[[-11 -96 -42]
 [-25 -70  11]
 [ 55  12  25]]
->
[[-11 -96]
 [-25 -70]
 [ 55  12]]

[[ -16  -15  -23    5]
 [ -28   59  -22  -72]
 [ -33   16  -43   19]
 [-108    3  -49   12]]
->
[[-16 -15]
 [-28  59]
 [-33  16]]

[[ 60  -3 -73]
 [ 64  36 -58]
 [-90  69  36]]
->
[[ 60  -3]
 [ 64  36]
 [-90  69]]

[[-22 -24  87]
 [ -9  -7  94]
 [ 33  37  37]]
->
[[-22 -24]
 [ -9  -7]
 [ 33  37]]

[[ 72   7  18  54]
 [ 74   1  21  70]
 [-19  43  -6  16]
 [-11  63   1  42]
 [ 35 -84   0 -54]]
->
[[ 72   7]
 [ 74   1]
 [-19  43]]

[[-74 -84]
 [-14 -51]
 [-57 -45]
 [-21 -29]]
->
[[-74 -84]
 [-14 -51]
 [-57 -45]]

[[  6  11 -12]
 [  2   2   5]
 [  1 -65   8]
 [  0 102   2]
 [ -7 -36  -7]]
->
[[  6  11]
 [  2   2]
 [  1 -65]]

[[-95 -22 -35 -37]
 [-44 -11 -16 -18]
 [ 42 -22  23 -20]]
->
[[-95 -22]
 [-44 -11]
 [ 42 -22]]
---
[[ -68  -30   71  -33   74   -6  -82]
 [  31   37  -17   85   -2   86  -15]
 [ -29   33   90   54 -101   68   53]
 [  66  -27   21  -46  103    4   -2]
 [ -17   81   -1   37  -63   21   84]]
->
[[ -68  -30   71  -33   74   -6  -82]
 [ -29   33   90   54 -101   68   53]
 [ -17   81   -1   37  -63   21   84]
 [  31   37  -17   85   -2   86  -15]
 [  66  -27   21  -46  103    4   -2]]

[[-28  39  30 -95]
 [-23  34  -4 -50]
 [ 20 -57  40  -8]
 [-25  47 -18 -66]]
->
[[-28  39  30 -95]
 [-25  47 -18 -66]
 [-23  34  -4 -50]
 [ 20 -57  40  -8]]

[[  6  89 -41  24  -5 -36]
 [ 33 -34  87 -33 -54  24]
 [ 28  17 -19  63   8   2]
 [-22   1 -47  17  79  38]
 [-16  -4  23 -10  42  94]
 [  3  55   8  26 -16  31]]
->
[[-22   1 -47  17  79  38]
 [-16  -4  23 -10  42  94]
 [  3  55   8  26 -16  31]
 [  6  89 -41  24  -5 -36]
 [ 28  17 -19  63   8   2]
 [ 33 -34  87 -33 -54  24]]

[[ 29  54  80 -53 -23 -35  27  27 -75   8 -41   9 -34  -4  24]
 [ 18 -43   2  44  42 -99  38  48 -19 -17 -30  28 -14  -3  41]
 [ 62  -9 -17 -39  24  15  21   6  11 -42  36  59  10  -9  39]
 [-11 -27 -68 -16   5  -7  20  38  18  32  43  18  76   9  14]
 [-63 -11  -9  45  -3 -24  32  50  40 -89   1 -37 -20  54   7]
 [-18  30   5 -33 -37  85 -20 -33  32 -34  32 -29   1  15 -27]]
->
[[-63 -11  -9  45  -3 -24  32  50  40 -89   1 -37 -20  54   7]
 [-18  30   5 -33 -37  85 -20 -33  32 -34  32 -29   1  15 -27]
 [-11 -27 -68 -16   5  -7  20  38  18  32  43  18  76   9  14]
 [ 18 -43   2  44  42 -99  38  48 -19 -17 -30  28 -14  -3  41]
 [ 29  54  80 -53 -23 -35  27  27 -75   8 -41   9 -34  -4  24]
 [ 62  -9 -17 -39  24  15  21   6  11 -42  36  59  10  -9  39]]

[[-27 -45  54]
 [ 34 -51  48]
 [-15  20  23]
 [-57 107  44]
 [-31 -28  33]
 [-53  77  28]
 [ 30 -32  31]
 [ 40 -34  31]
 [-29  -2   7]
 [ 26 -80  79]
 [-33  39  30]]
->
[[-57 107  44]
 [-53  77  28]
 [-33  39  30]
 [-31 -28  33]
 [-29  -2   7]
 [-27 -45  54]
 [-15  20  23]
 [ 26 -80  79]
 [ 30 -32  31]
 [ 34 -51  48]
 [ 40 -34  31]]

[[ 46 -69  47 -50  31  34 -39  38]
 [-49   1  -2  59 -33  85 -10 -80]
 [-23 -39  87  62 -53 -19 -21  52]
 [ 92 -23  82 -12   9 -79   3 -60]
 [-11  51 -48  49  11 -50  30 -74]
 [ 27  74 -38  72 -48  -6 -80  54]
 [-61 -40  51  61  75 -44  47 -43]
 [ 53  64 -59 -24  48 -29 -17 -37]
 [ 79  12   8 -32 -29  60 -44 -61]
 [-12 -37  17  23  64  45 -64 -74]
 [ -8  23 -36  68  88  -5 -81   8]]
->
[[-61 -40  51  61  75 -44  47 -43]
 [-49   1  -2  59 -33  85 -10 -80]
 [-23 -39  87  62 -53 -19 -21  52]
 [-12 -37  17  23  64  45 -64 -74]
 [-11  51 -48  49  11 -50  30 -74]
 [ -8  23 -36  68  88  -5 -81   8]
 [ 27  74 -38  72 -48  -6 -80  54]
 [ 46 -69  47 -50  31  34 -39  38]
 [ 53  64 -59 -24  48 -29 -17 -37]
 [ 79  12   8 -32 -29  60 -44 -61]
 [ 92 -23  82 -12   9 -79   3 -60]]
---
[[  21 -109  -11  -39]
 [  19  -22   26  -62]
 [  -4   62   38  -17]
 [  22  -17   33  -47]
 [ -21  -26  -34  -39]]
->
[-39  26  62  22]

[[  8  45]
 [-75 108]
 [ 59 107]
 [ -2 -62]]
->
[ 45 -75]

[[ -6 -22]
 [ 82  16]
 [ 91  18]
 [  6  -9]
 [ 57  24]]
->
[-22  82]

[[ -53   57  -21 -104   18]
 [  47   28  -20    1   60]
 [  73   -5  -14   -8   43]
 [  62   12  -14  -76   -1]
 [ -26    3   83    8   -2]]
->
[ 18   1 -14  12 -26]

[[-69 -27  64 -38  73]
 [ 13  11 -87 -92   1]]
->
[ 73 -92]

[[-38  22 -97 -18   0]
 [-71  -8  55 -24   8]
 [ 38 -22   3  31 -61]
 [-18  55  92  -7  21]]
->
[  0 -24   3  55]

[[ 90 -69 -11 -67]
 [  9 -32 -54   7]
 [ 27 -65 -66  32]]
->
[-67 -54 -65]

[[ -96  -44  -37]
 [  51  -24   96]
 [-103  -22  -31]]
->
[ -37  -24 -103]

[[-104  -50  -33]
 [  27   18   18]
 [ -23   19   34]]
->
[-33  18 -23]
